In the data rows, the value 128 means zero.
Here are some points, one per row:
[89, 146, 136, 122, 166, 93, 130, 140, 144, 143, 131, 80, 138, 118, 103, 170, 37, 147, 148, 95, 114, 182, 135, 119, 168, 100, 156, 120, 198, 156, 121, 198]
[111, 124, 109, 99, 124, 145, 101, 105, 127, 97, 152, 70, 121, 132, 69, 135, 177, 151, 136, 83, 121, 127, 166, 91, 75, 159, 119, 157, 168, 197, 110, 155]
[133, 156, 122, 154, 135, 127, 70, 201, 65, 157, 120, 158, 92, 115, 53, 149, 178, 172, 141, 172, 113, 173, 116, 134, 113, 134, 81, 189, 147, 132, 124, 113]
[128, 181, 92, 91, 111, 92, 149, 120, 56, 100, 135, 182, 113, 171, 231, 137, 137, 117, 147, 166, 117, 84, 108, 139, 161, 135, 102, 79, 104, 203, 144, 131]
[88, 126, 131, 134, 95, 121, 186, 150, 155, 120, 22, 157, 86, 199, 143, 100, 73, 128, 127, 141, 196, 173, 128, 132, 129, 158, 91, 110, 103, 140, 144, 132]
[150, 106, 119, 145, 165, 134, 108, 136, 94, 107, 121, 162, 159, 94, 98, 52, 108, 109, 151, 158, 169, 82, 134, 98, 93, 104, 118, 153, 78, 101, 129, 143]
[170, 108, 134, 121, 81, 171, 183, 131, 156, 70, 134, 149, 127, 129, 130, 149, 122, 161, 128, 136, 115, 132, 114, 149, 69, 91, 124, 136, 161, 42, 147, 170]
[102, 74, 105, 98, 102, 172, 75, 111, 128, 156, 182, 117, 154, 148, 119, 142, 146, 151, 90, 76, 140, 184, 102, 51, 134, 108, 127, 153, 178, 163, 87, 169]
[117, 144, 78, 153, 129, 119, 146, 136, 209, 89, 121, 148, 151, 105, 180, 109, 154, 72, 127, 160, 128, 118, 113, 154, 142, 132, 162, 81, 161, 139, 76, 113]
[83, 95, 162, 95, 158, 100, 99, 191, 121, 63, 119, 139, 213, 145, 108, 200, 154, 115, 156, 101, 168, 171, 211, 109, 148, 172, 94, 111, 179, 107, 115, 132]
[183, 140, 150, 166, 141, 104, 151, 146, 138, 45, 101, 149, 135, 156, 205, 77, 109, 76, 111, 130, 122, 178, 107, 153, 119, 119, 98, 176, 94, 53, 116, 115]
[111, 143, 159, 110, 117, 99, 74, 122, 109, 145, 110, 65, 174, 87, 93, 100, 190, 86, 94, 98, 92, 149, 129, 145, 142, 61, 138, 113, 114, 132, 102, 96]
[168, 102, 126, 126, 118, 149, 153, 97, 155, 134, 37, 186, 156, 160, 158, 112, 124, 173, 136, 155, 118, 91, 87, 196, 127, 89, 125, 127, 129, 74, 164, 126]
[90, 129, 109, 131, 112, 120, 138, 105, 120, 114, 99, 91, 126, 138, 205, 141, 174, 95, 79, 147, 105, 68, 78, 50, 168, 138, 40, 84, 172, 140, 155, 114]
[179, 84, 98, 116, 147, 128, 104, 93, 140, 89, 59, 136, 89, 128, 165, 118, 104, 131, 144, 205, 148, 124, 102, 183, 107, 98, 203, 73, 84, 100, 151, 76]
[119, 136, 154, 152, 117, 153, 80, 152, 133, 169, 173, 148, 120, 125, 94, 150, 84, 129, 110, 100, 166, 102, 145, 145, 94, 84, 107, 135, 158, 136, 95, 104]
[148, 108, 187, 157, 81, 104, 112, 129, 129, 56, 124, 126, 99, 139, 103, 141, 122, 114, 89, 156, 144, 142, 163, 123, 139, 143, 136, 121, 157, 147, 151, 115]
[95, 94, 178, 84, 155, 90, 117, 86, 91, 118, 158, 126, 114, 108, 203, 153, 111, 114, 142, 60, 85, 99, 176, 154, 154, 157, 72, 110, 159, 160, 142, 83]
[169, 117, 145, 159, 181, 107, 146, 89, 121, 142, 142, 131, 133, 90, 116, 157, 109, 115, 102, 18, 174, 115, 140, 132, 75, 134, 148, 100, 167, 137, 118, 154]
[100, 150, 71, 183, 143, 143, 146, 124, 75, 115, 85, 107, 165, 128, 194, 114, 129, 56, 126, 153, 117, 150, 154, 84, 167, 167, 115, 112, 118, 130, 107, 146]
[140, 143, 124, 69, 108, 122, 23, 143, 149, 178, 148, 143, 122, 143, 137, 155, 147, 138, 164, 66, 102, 153, 165, 71, 53, 115, 101, 127, 80, 171, 103, 142]
[123, 150, 151, 171, 110, 138, 159, 119, 109, 122, 167, 99, 164, 113, 107, 160, 131, 102, 147, 60, 121, 133, 186, 127, 160, 71, 106, 151, 140, 205, 83, 123]
[124, 150, 110, 84, 168, 192, 101, 122, 86, 171, 194, 156, 126, 163, 44, 118, 118, 145, 98, 181, 126, 103, 52, 144, 125, 136, 165, 150, 88, 115, 162, 107]
[74, 119, 141, 79, 184, 101, 120, 140, 127, 119, 129, 162, 105, 68, 51, 123, 100, 112, 89, 120, 91, 128, 152, 128, 105, 76, 173, 172, 128, 143, 134, 114]
[182, 136, 137, 107, 125, 112, 165, 148, 141, 118, 76, 118, 136, 94, 148, 69, 119, 157, 148, 164, 157, 168, 96, 137, 134, 163, 107, 98, 135, 109, 75, 101]
[94, 127, 67, 106, 87, 196, 113, 153, 114, 143, 117, 185, 119, 78, 60, 192, 127, 120, 148, 167, 56, 106, 100, 71, 133, 146, 166, 169, 103, 68, 178, 92]
[139, 155, 130, 178, 126, 156, 157, 175, 127, 115, 138, 135, 98, 139, 89, 96, 101, 182, 116, 160, 133, 65, 129, 152, 83, 117, 132, 176, 134, 97, 167, 102]
[97, 160, 156, 174, 132, 110, 73, 71, 130, 146, 142, 99, 144, 101, 123, 124, 113, 162, 99, 102, 158, 141, 239, 77, 150, 100, 128, 99, 138, 152, 135, 90]
[138, 132, 143, 156, 114, 139, 120, 107, 150, 171, 165, 115, 76, 134, 69, 128, 108, 112, 169, 160, 150, 98, 140, 167, 106, 92, 145, 128, 124, 111, 164, 121]
[125, 123, 110, 117, 105, 162, 159, 93, 102, 86, 134, 111, 168, 151, 142, 147, 123, 103, 160, 87, 106, 127, 128, 127, 161, 170, 86, 39, 120, 225, 112, 91]
[80, 149, 130, 84, 116, 180, 102, 108, 134, 177, 182, 102, 134, 160, 91, 152, 173, 130, 121, 75, 131, 158, 178, 123, 86, 122, 141, 189, 126, 136, 48, 146]
[139, 97, 117, 109, 100, 86, 206, 151, 111, 100, 174, 88, 121, 109, 162, 112, 176, 79, 142, 137, 165, 125, 112, 136, 144, 161, 131, 87, 113, 119, 153, 128]
[169, 140, 175, 82, 117, 117, 138, 170, 147, 165, 143, 162, 107, 142, 75, 76, 128, 113, 145, 137, 149, 88, 123, 157, 137, 165, 162, 149, 141, 110, 134, 139]
[89, 132, 111, 138, 141, 187, 84, 157, 110, 119, 145, 64, 130, 116, 231, 142, 124, 100, 155, 67, 187, 127, 124, 128, 148, 134, 135, 109, 105, 109, 121, 135]
[81, 109, 146, 162, 117, 127, 120, 136, 156, 164, 157, 135, 129, 162, 77, 171, 194, 223, 214, 116, 124, 131, 121, 60, 114, 78, 143, 181, 77, 99, 164, 135]
[111, 71, 67, 167, 107, 108, 138, 99, 196, 141, 110, 150, 104, 134, 131, 124, 93, 136, 106, 172, 83, 104, 54, 192, 154, 175, 81, 141, 97, 126, 124, 146]
[170, 175, 54, 104, 140, 97, 162, 141, 140, 173, 91, 93, 86, 124, 168, 58, 135, 137, 100, 202, 112, 110, 154, 150, 161, 113, 92, 91, 109, 83, 138, 159]
[118, 113, 189, 111, 58, 128, 132, 138, 115, 209, 141, 171, 109, 81, 84, 103, 106, 150, 118, 171, 116, 160, 64, 103, 107, 132, 125, 189, 142, 93, 103, 142]
[143, 83, 113, 108, 107, 70, 154, 118, 137, 102, 81, 48, 120, 151, 188, 120, 82, 158, 84, 197, 130, 51, 96, 151, 120, 138, 194, 175, 92, 78, 92, 131]
[183, 88, 123, 161, 177, 142, 221, 123, 136, 150, 134, 150, 130, 104, 224, 172, 129, 151, 92, 198, 104, 139, 145, 112, 145, 163, 108, 100, 107, 191, 165, 133]
[66, 138, 161, 143, 187, 60, 98, 101, 113, 141, 136, 141, 113, 111, 127, 162, 154, 77, 148, 80, 115, 163, 173, 112, 134, 139, 153, 80, 134, 130, 97, 198]
[235, 147, 168, 105, 160, 119, 168, 94, 158, 126, 126, 114, 118, 181, 110, 109, 132, 114, 153, 162, 132, 147, 63, 179, 133, 124, 149, 135, 159, 86, 168, 109]
[182, 131, 175, 132, 151, 182, 135, 178, 142, 108, 113, 119, 92, 128, 121, 78, 105, 140, 119, 108, 153, 116, 117, 132, 181, 130, 183, 139, 121, 146, 127, 159]
[139, 135, 105, 180, 174, 145, 138, 148, 136, 160, 165, 131, 123, 169, 90, 110, 152, 157, 138, 74, 103, 136, 120, 130, 122, 129, 150, 143, 147, 112, 120, 97]
[54, 141, 144, 150, 94, 103, 102, 117, 105, 159, 148, 130, 191, 138, 100, 123, 147, 154, 127, 91, 70, 153, 146, 144, 76, 151, 189, 115, 117, 162, 179, 159]
[156, 181, 80, 119, 104, 138, 133, 72, 149, 97, 109, 144, 155, 77, 172, 156, 130, 122, 101, 125, 162, 110, 108, 135, 192, 167, 91, 117, 80, 125, 141, 107]
These points spread out most along one direction. Take the direction at right angles to it along which they spread out most. Then take the direction at right angles to both along which they spread out most. Go by this last direction. Where along it does each point below lie, from 0 to 99? 50 is the average, and the first point above lies past it. One standard deviation of the points above along it is 16.
[148, 108, 187, 157, 81, 104, 112, 129, 129, 56, 124, 126, 99, 139, 103, 141, 122, 114, 89, 156, 144, 142, 163, 123, 139, 143, 136, 121, 157, 147, 151, 115] : 65
[111, 124, 109, 99, 124, 145, 101, 105, 127, 97, 152, 70, 121, 132, 69, 135, 177, 151, 136, 83, 121, 127, 166, 91, 75, 159, 119, 157, 168, 197, 110, 155] : 47
[95, 94, 178, 84, 155, 90, 117, 86, 91, 118, 158, 126, 114, 108, 203, 153, 111, 114, 142, 60, 85, 99, 176, 154, 154, 157, 72, 110, 159, 160, 142, 83] : 52
[182, 131, 175, 132, 151, 182, 135, 178, 142, 108, 113, 119, 92, 128, 121, 78, 105, 140, 119, 108, 153, 116, 117, 132, 181, 130, 183, 139, 121, 146, 127, 159] : 72
[111, 143, 159, 110, 117, 99, 74, 122, 109, 145, 110, 65, 174, 87, 93, 100, 190, 86, 94, 98, 92, 149, 129, 145, 142, 61, 138, 113, 114, 132, 102, 96] : 56
[138, 132, 143, 156, 114, 139, 120, 107, 150, 171, 165, 115, 76, 134, 69, 128, 108, 112, 169, 160, 150, 98, 140, 167, 106, 92, 145, 128, 124, 111, 164, 121] : 58
[183, 88, 123, 161, 177, 142, 221, 123, 136, 150, 134, 150, 130, 104, 224, 172, 129, 151, 92, 198, 104, 139, 145, 112, 145, 163, 108, 100, 107, 191, 165, 133] : 36
[169, 117, 145, 159, 181, 107, 146, 89, 121, 142, 142, 131, 133, 90, 116, 157, 109, 115, 102, 18, 174, 115, 140, 132, 75, 134, 148, 100, 167, 137, 118, 154] : 81
[117, 144, 78, 153, 129, 119, 146, 136, 209, 89, 121, 148, 151, 105, 180, 109, 154, 72, 127, 160, 128, 118, 113, 154, 142, 132, 162, 81, 161, 139, 76, 113] : 54
[123, 150, 151, 171, 110, 138, 159, 119, 109, 122, 167, 99, 164, 113, 107, 160, 131, 102, 147, 60, 121, 133, 186, 127, 160, 71, 106, 151, 140, 205, 83, 123] : 60
[150, 106, 119, 145, 165, 134, 108, 136, 94, 107, 121, 162, 159, 94, 98, 52, 108, 109, 151, 158, 169, 82, 134, 98, 93, 104, 118, 153, 78, 101, 129, 143] : 55
